In the rows, zero is written as 128.
Each path below is one point turned by a fixed rotation once a step. After each direction that follows a path, write how fast that rotation turns it, in degrees a step (0 if it stays still).
Each turn is a multiple of 5 degrees from 10 to 175, or 0.
Each row of a path follows its step; steps can be skipped.
path 1
step 5: [114 130 120 127 124 129 124 116 122 128 130 124 133 132 129 136 136 120
 139 138 130 126 135 129 134 136 121 136 117 131 128 121 131 110 127 130
 120 129 133 117 130 138 132 117 119 135 119 123 122 118 118 128 123 122
 132 125 136 148 120 135 132 132 134 125 131 117 133 122 127 124 128 123
 125 139 123 131 136 125 133 129 141 113 125 138]
step 6: [123 127 124 120 120 127 123 135 143 116 118 130 123 139 131 119 128 131
 114 130 125 122 145 122 125 127 133 131 119 131 129 134 134 123 132 120
 127 121 112 131 140 122 129 137 128 127 128 126 135 131 137 132 124 118
 136 130 123 120 118 122 135 128 118 128 129 134 129 128 145 133 140 137
 128 126 126 110 125 136 139 116 125 124 121 132]
step 13: [126 131 134 135 128 121 126 131 129 129 129 134 126 148 117 130 122 126
 108 117 139 131 136 130 121 144 131 121 130 133 127 126 126 134 133 134
 131 112 116 119 127 127 129 128 132 135 116 130 132 132 133 131 112 126
 123 124 120 131 134 134 128 127 127 132 137 116 127 125 140 121 122 132
 126 128 108 125 127 131 127 124 121 120 123 119]
step 17: [126 127 127 122 125 146 132 139 138 129 125 130 132 119 116 125 133 121
 123 136 115 122 122 120 117 132 139 135 119 136 135 121 138 115 130 125
 124 117 129 131 128 141 127 135 125 122 124 131 132 134 140 123 139 120
 130 120 132 127 126 128 136 141 121 131 130 124 128 141 131 127 138 133
 135 118 123 132 136 125 143 133 132 129 116 136]
step 21: [119 135 125 133 118 123 133 125 128 134 130 123 123 133 133 133 139 125
 125 125 125 126 124 126 128 130 126 123 117 129 134 138 140 118 130 125
 141 137 125 120 116 132 119 125 131 142 124 135 124 111 129 124 141 118
 131 127 131 129 122 129 142 123 140 121 118 129 131 122 130 134 124 142
 128 143 132 125 120 124 124 132 106 132 125 123]
step 22: [132 127 113 114 133 137 125 121 122 132 121 128 117 119 121 126 126 125
 109 137 132 126 139 146 123 125 120 134 128 131 138 128 135 134 134 124
 123 129 134 116 129 123 129 124 141 125 124 124 141 136 122 137 119 120
 129 140 127 130 122 133 125 132 108 121 130 121 126 122 126 132 125 126
 124 132 112 127 130 133 127 135 127 132 121 133]
step 29: [143 120 124 117 115 120 127 130 124 141 120 126 127 127 124 129 124 112
 119 129 132 142 130 121 131 131 132 129 131 114 126 128 138 135 132 119
 137 118 114 127 119 126 129 129 138 130 135 118 140 140 121 129 125 115
 120 121 112 126 122 123 135 121 116 132 124 134 128 136 122 129 128 135
 126 119 124 131 127 123 127 132 130 137 126 125]
Speeds:
[131 126 128 130 128 127 127 131 128 127 127 128 127 129 130 128 128 126
 126 128 126 128 128 129 129 128 126 128 130 129 127 129 129 127 125 128
 129 129 128 128 130 130 129 127 124 129 130 129 130 130 128 126 128 128
 129 129 126 128 128 129 128 127 125 130 132 129 128 131 130 127 127 129
 127 127 125 128 127 128 126 127 127 127 128 127] => 110
[126 130 128 129 129 127 127 128 127 127 128 132 129 128 129 126 129 126
 129 126 128 130 127 129 127 129 129 128 128 127 131 131 128 128 127 129
 128 128 128 128 127 127 128 128 130 129 130 129 126 128 126 128 131 129
 127 130 123 129 129 127 128 127 128 126 131 129 125 127 129 127 127 131
 129 129 130 124 128 129 129 129 128 128 126 128] => 125
[127 128 127 128 129 128 126 130 128 127 128 127 130 130 129 128 130 129
 130 127 131 127 130 128 129 130 128 130 128 130 128 128 128 125 129 125
 129 126 128 131 128 129 125 129 125 127 128 128 129 127 127 129 128 130
 128 128 125 128 127 128 128 129 127 128 127 126 129 130 128 125 130 125
 128 126 128 126 128 130 128 129 129 126 128 129] => 35
[127 127 125 127 129 129 127 127 130 128 128 127 129 128 131 128 126 130
 127 128 129 127 130 130 129 130 126 128 126 125 129 130 128 127 127 129
 129 129 130 128 130 128 131 130 129 131 129 126 130 126 129 128 128 125
 129 128 128 128 128 129 131 127 128 127 128 126 128 127 129 129 127 128
 127 128 131 126 127 128 127 129 131 128 129 130] => 20
